Which row each row swaps with, under one turn or mirror:
K_46: -12 15 10 18 18 -7 11 -2 -3 15 -3 -6 -13 1 -7 -15 1 2 3 22
K_613: -4 0 5 5 3 -10 2 -6 6 9 12 2 -26 3 -3 -7 -16 -10 -5 17
K_339: 4 -6 -1 -4 16 3 12 -10 1 20 3 -5 -15 -9 -16 11 -8 11 -22 16
K_616: -4 -3 -4 26 30 -7 11 -12 -8 10 5 -7 -12 -14 -20 -7 -8 3 -12 -3
K_878: -2 -7 -2 3 9 1 16 -8 11 23 -13 -14 -5 7 -9 -2 -6 -2 -19 11
K_347: -9 6 6 4 6 -11 10 -4 -1 11 14 6 -28 2 -3 -6 -16 -8 -2 14
K_288: -3 -16 -4 18 19 -11 22 -10 -6 9 6 -18 0 12 -16 2 -6 -1 1 0
K_558: -8 9 9 8 4 2 3 -5 1 5 12 4 -23 -1 -2 -7 -7 -7 -7 19
K_950: -9 -18 -2 15 22 -12 21 -10 -5 9 12 -14 -2 12 -10 -1 -7 3 4 3
K_86: -3 4 5 1 31 5 11 -19 3 10 3 -1 -8 16 -1 2 -5 3 -18 17
K_456: -4 13 8 15 17 -8 16 3 -10 19 4 -12 -9 -2 -5 -7 1 4 8 24
K_212: 0 0 8 4 4 -19 10 -3 -1 10 14 -4 -26 -1 -1 -2 -16 -5 0 20
K_731: -13 10 12 12 11 -7 12 4 -6 12 3 -8 -7 -1 -4 -7 3 7 4 29
K_211: -3 -5 -9 23 24 -6 15 -8 -6 13 4 -11 -14 -13 -23 -12 -10 4 -6 -4
K_363: -4 -5 -2 -1 17 -5 10 -12 8 24 -13 -10 -5 7 -6 -11 -7 0 -16 -2
K_499: 2 3 -1 3 26 5 8 -16 5 5 5 5 -7 17 1 1 0 -3 -16 17
K_261: -1 -11 -1 1 11 -1 16 -3 10 24 -8 -9 -9 5 -3 -12 -6 1 -18 -3
K_380: 5 -7 5 18 21 -7 11 5 2 -2 2 -12 0 -4 0 3 3 6 -13 -4
K_49: 3 -3 1 -4 20 -6 7 -9 7 23 -11 -12 -6 6 -2 -3 -15 -6 -20 1
K_747: 1 -2 -1 23 28 -22 9 -5 5 -1 5 -6 -1 1 0 5 -5 2 -18 4
K_787: 0 -5 -10 24 22 -7 9 -9 -6 8 4 -7 -19 -15 -22 -8 -7 2 -8 -5
K_875: -8 9 11 13 14 -13 15 4 -5 13 0 -6 -11 1 -13 -4 -2 9 12 24
K_269: 0 -4 -8 23 27 -6 12 -9 -8 12 6 -11 -18 -14 -21 -10 -10 3 -9 -4
K_73: -9 2 13 10 5 -12 12 -7 -7 7 15 7 -20 -2 2 -11 -10 -6 -7 18
K_549: -2 8 13 10 10 -8 11 -10 -2 9 12 0 -26 1 -5 -10 -18 -11 -6 20
K_718: -4 3 3 7 12 -15 7 -6 -3 2 19 0 -22 -1 -2 -7 -19 -12 -3 17
K_433: -1 -6 1 22 15 -10 6 6 1 -3 -1 -7 4 -1 -5 7 1 2 -16 -1
K_883: -2 3 1 2 25 5 6 -17 2 8 5 1 -8 17 -8 7 -3 -4 -21 15
K_381: 2 0 6 -2 21 3 14 -8 -2 19 3 -4 -13 -12 -13 8 -4 14 -25 18
K_241: 4 -5 6 21 21 -15 4 -1 0 -1 9 -7 3 -2 3 4 2 6 -18 1
K_153: -5 -4 -8 22 24 -4 11 -10 -8 11 4 -4 -17 -12 -24 -10 -11 0 -6 -6
K_136: -5 1 0 3 23 11 6 -18 4 8 8 -1 -10 17 -4 4 -3 -1 -14 19
K_958: -5 5 10 9 20 -19 15 1 -7 21 7 -13 -11 -2 -5 -11 -7 8 13 16
K_245: 0 -6 0 -5 18 0 7 -4 11 16 -10 -8 -13 5 -4 -8 -11 -4 -17 -5
K_927: -3 9 0 8 15 -12 8 -1 -8 22 -1 -8 -13 1 -5 -10 1 6 13 24
K_71: 5 -1 4 -3 19 4 14 -5 -4 17 8 -4 -12 -10 -13 12 -4 13 -21 18
K_142: 5 -6 1 18 13 -13 4 -3 4 -4 8 -8 0 -3 2 7 1 7 -20 1
K_742: -8 8 14 15 20 -13 14 2 -6 18 1 -11 -3 -2 -4 -9 2 7 6 22
K_807: -6 3 5 6 12 -16 6 -8 -1 10 13 -3 -24 0 -1 -13 -18 -11 1 15
K_166: 8 -1 -1 17 24 -13 4 1 6 1 7 -5 -4 -2 4 3 3 8 -17 -1
K_8: -6 -17 -9 19 13 -10 20 -8 -1 3 9 -12 -5 12 -12 0 -8 3 3 0
K_818: 2 -1 1 -3 20 6 14 -4 -1 18 6 -2 -14 -11 -14 10 -5 14 -24 17
K_663: -10 10 6 6 16 -5 16 1 -7 19 -3 -10 -5 0 -8 -11 -1 6 6 26
K_430: -2 -20 -4 14 16 -13 25 -6 -3 10 6 -12 -2 11 -11 -5 -6 2 4 2
K_980: 4 -1 3 -3 19 5 11 -8 1 16 7 0 -15 -10 -12 9 -6 12 -26 18
K_999: -4 -6 -2 -3 12 -1 5 -8 10 24 -10 -10 -7 9 -9 -7 -8 -2 -13 -1
K_988: 7 -3 -1 -3 18 2 17 -9 -2 19 5 -4 -13 -10 -15 11 -8 13 -19 16
K_765: -4 -1 -7 25 27 -4 13 -12 -6 9 6 -5 -14 -10 -24 -6 -10 4 -12 -5

K_456 pairs with -> K_347
K_245 pairs with -> K_380
K_433 pairs with -> K_49

Which row each row swaps with, under one turn or mirror:
K_907: 0 -9 7 -3 10 0 1 -6 5 9 -10 -4 4 11 6 1
K_189: -3 -11 13 0 7 7 2 -16 -4 0 -6 2 -3 6 -1 -5
K_36: 6 8 3 -2 -10 -9 4 9 -8 -15 15 8 3 -9 -5 -11
K_79: -4 10 4 5 -12 6 0 -2 -14 -6 8 2 9 -16 1 -12
K_751: -4 -9 3 3 10 4 -2 -10 6 4 -9 -2 3 8 7 4
K_748: 2 -3 -14 2 -7 6 -13 16 3 5 0 7 11 -3 1 -2
K_864: -8 10 11 -5 3 -8 2 -8 -1 -6 13 -2 11 9 -12 8
K_870: -5 -6 9 12 11 -5 1 -2 -6 -11 -3 -5 1 8 -3 10
K_304: -12 -10 0 10 7 5 -7 -6 4 -6 -9 -1 5 5 7 8
K_169: 3 2 8 -9 5 5 -4 -10 2 10 7 -5 11 9 -16 -1
K_939: -13 -3 1 2 6 -3 -11 0 10 -18 6 7 9 6 -10 12
K_639: 6 -6 -7 3 -5 10 -1 13 8 4 -6 12 7 -7 3 -13
K_643: 5 -6 -9 2 -5 11 -2 14 7 3 -6 6 9 -7 2 -11
K_793: 9 -5 5 2 -1 5 7 6 15 1 -7 8 10 -9 0 -11
K_33: 1 3 6 -9 1 6 -6 -14 2 8 5 -4 10 8 -16 2
K_398: 1 -5 -14 3 -6 3 -9 20 2 4 -2 7 7 -4 0 -5
K_911: 5 6 6 -1 -11 -13 6 11 -7 -10 13 6 3 -9 -5 -11
K_457: -12 -2 6 -8 0 10 -8 -17 -5 0 4 6 -4 10 1 -9
K_978: 7 5 6 -8 -2 -18 10 6 -5 -3 10 4 1 4 -6 -12
K_661: -12 -9 2 7 10 5 -4 -5 1 -1 -10 -2 6 8 8 8
K_915: -4 10 4 5 -13 -1 1 3 -17 -11 9 4 5 -11 2 -8
K_291: 5 7 4 2 -11 -6 5 9 -13 -14 12 5 4 -12 -2 -13
K_583: 2 8 2 2 -14 -9 4 8 -11 -12 14 7 5 -12 -4 -10
K_903: -12 10 5 -11 -2 -2 -6 -10 -4 -1 16 0 9 8 -12 5
K_367: -2 9 3 2 -15 1 0 3 -14 -12 9 3 5 -14 -2 -11
K_164: 6 -5 -10 2 -6 7 -5 16 5 4 -3 12 9 -6 -2 -11
K_557: -11 10 7 -9 -2 -5 -4 -13 -3 0 14 -1 10 5 -12 7
K_161: 8 5 8 -7 -4 -16 11 11 -5 -7 11 6 0 1 -5 -10
K_719: 5 -6 -9 2 -6 9 -3 14 4 4 -6 10 10 -5 4 -10
K_461: -12 10 6 -8 -1 -2 -9 -11 -3 0 18 1 9 9 -12 4
K_152: -11 -8 2 7 9 4 -9 -6 2 -7 -11 0 5 6 7 8
K_740: 8 -6 -1 1 -4 8 1 13 8 3 -8 10 9 -8 3 -12
K_501: 2 10 3 -1 -10 -8 6 9 -13 -12 13 5 3 -9 -7 -10
K_677: -2 -4 6 -6 7 -7 -3 0 6 -10 10 2 10 10 -21 10
K_516: 0 -8 11 12 13 -6 2 -4 -6 -11 -8 -5 3 7 -4 6
K_618: -5 8 17 -2 5 -10 5 -7 4 -4 9 -3 14 2 -13 7
K_259: 1 -3 -15 2 -4 -3 -10 20 -3 2 0 4 10 0 0 0
K_798: -6 -2 4 0 8 -4 -10 4 9 -13 7 6 7 8 -20 9
K_846: 8 -6 6 2 4 7 7 4 17 -2 -8 5 14 -9 1 -10
K_900: -3 -6 10 -2 1 10 -5 -17 -6 -5 -2 2 -4 9 -1 -10

K_259 pairs with -> K_79
K_798 pairs with -> K_900
K_907 pairs with -> K_618
K_751 pairs with -> K_864

Which row each row swaps with, under one turn or mirror:
K_201: -11 7 -3 0 -3 -7 -19 -10 3 0 -5 8 11 -5 -5 -4 6
K_297: 8 6 9 -8 2 -2 11 -1 4 -2 10 -16 3 0 -9 7 0
K_835: 5 -1 11 -6 1 -1 13 0 3 -4 10 -17 3 2 -9 6 -2
K_408: -11 14 -4 -2 14 -2 -15 -11 0 -3 2 -6 0 -5 -6 2 2
K_135: 6 5 -8 7 -4 9 13 2 -9 -15 9 -3 -10 -3 1 -1 -4
K_415: 0 3 9 -8 2 1 5 3 -5 -2 16 -18 9 2 -1 -6 -2
K_629: 11 -18 -3 2 0 0 5 -1 4 3 -9 5 -13 -1 0 -6 -6
K_638: -10 -1 -13 3 3 4 5 8 -13 6 -4 18 1 2 0 2 -2
K_709: -6 0 2 4 -6 -9 -13 -9 0 -10 -9 10 5 3 -9 -6 8
K_821: 0 8 -7 1 5 -14 -11 -16 0 -1 1 -11 5 -10 -8 2 -4
K_82: -1 -1 8 5 -16 -6 1 4 7 -7 15 -2 -5 0 4 8 -1
K_683: -11 -7 -7 5 2 2 3 10 -12 4 -2 19 4 1 -1 3 -2
K_179: -8 7 -6 1 16 -11 -13 -13 -2 -4 4 -7 3 -10 -4 6 0
K_414: -12 -3 -6 2 4 4 5 10 -13 2 1 20 3 3 2 0 -1
K_838: 8 4 9 -7 0 -1 10 0 8 -1 8 -15 9 -3 -12 9 -2
K_469: -9 12 -4 -1 19 -5 -14 -11 -2 -3 3 -6 3 -8 -6 3 -2
K_424: 10 -20 -3 4 0 5 3 -1 1 2 -10 4 -14 -4 -4 -4 -5
K_342: -9 6 2 -1 -4 -4 -20 -11 2 0 -6 8 10 -4 -6 -8 7
K_9: -8 13 -4 -4 16 -6 -13 -11 1 -3 6 -6 1 -7 -3 5 2
K_889: 12 -4 4 -7 1 17 3 2 0 -1 0 3 14 -7 -7 -15 0
K_460: 4 -1 11 -5 2 2 12 1 -2 -3 14 -18 5 1 -6 2 -3
K_331: -11 13 -2 -2 15 1 -15 -9 1 -4 6 -9 -1 -3 -4 1 2
K_186: 4 -17 -6 4 -1 -3 1 -6 4 -2 -11 7 -19 -3 -4 -8 -3
K_665: -3 -9 -5 6 0 -9 -1 2 10 1 -10 9 -16 3 6 -2 2
K_650: 6 -15 -9 10 2 2 -1 -11 0 -4 -10 6 -13 -5 -5 -4 -6
K_800: -4 -7 -12 4 -1 -12 -5 1 11 -2 -11 14 -9 2 -2 3 1
K_141: 13 -17 -4 5 0 0 6 -6 6 0 -11 6 -14 -6 -4 -2 -5
K_314: 11 -1 9 -5 -16 10 6 -7 5 2 -3 -7 8 -2 -9 -7 4
K_586: 8 2 10 -9 -1 0 10 1 8 0 8 -14 6 -1 -10 7 -1
K_842: -3 0 9 3 -18 -3 -1 4 6 -4 12 -1 -3 3 6 9 0
K_491: 4 -2 -11 -3 2 21 16 10 -1 3 1 7 -4 2 1 -5 -2
K_190: 3 8 -13 4 4 12 -8 -7 0 -2 10 4 0 -20 4 4 -8
K_982: 4 6 -11 1 1 13 -11 -9 4 1 7 3 2 -21 5 3 -7
K_113: -6 -6 -10 -2 3 5 10 12 -9 4 0 18 5 -2 -2 0 -2
K_672: 5 8 0 -2 -12 14 10 -3 13 -3 -2 -7 -11 0 -4 2 0
K_887: 2 1 -16 1 3 13 17 8 -7 5 -3 11 2 -5 2 1 -2
K_419: 9 -1 9 -7 -12 13 5 -3 3 1 1 -3 11 -3 -9 -11 1
K_270: 3 2 10 -5 2 2 11 2 -7 -3 14 -17 4 1 -7 -2 -2
K_470: 2 -4 -10 3 7 -17 -6 6 9 -9 7 10 0 -13 7 3 -3
K_396: -7 -2 -15 1 6 11 9 6 -7 6 -3 17 6 -7 0 0 -3
K_478: -12 12 -7 -5 5 1 -10 4 17 3 0 10 5 -7 5 7 2
K_328: -5 4 -6 -1 13 -15 -13 -12 0 -2 3 -6 5 -12 -7 2 -3
K_182: 1 -17 0 6 -5 -5 3 -1 8 0 -10 4 -17 4 -1 -5 -1
K_403: -11 8 0 -3 0 1 -19 -8 1 3 -2 7 12 -5 0 -8 8
K_799: 10 -1 10 -6 -12 15 7 -3 4 1 2 -6 9 -2 -7 -11 1
K_944: -8 -10 -3 4 1 4 8 15 -7 1 5 16 9 2 2 1 -3

K_182 pairs with -> K_396
K_478 pairs with -> K_672
K_709 pairs with -> K_889
K_408 pairs with -> K_586
K_799 pairs with -> K_201

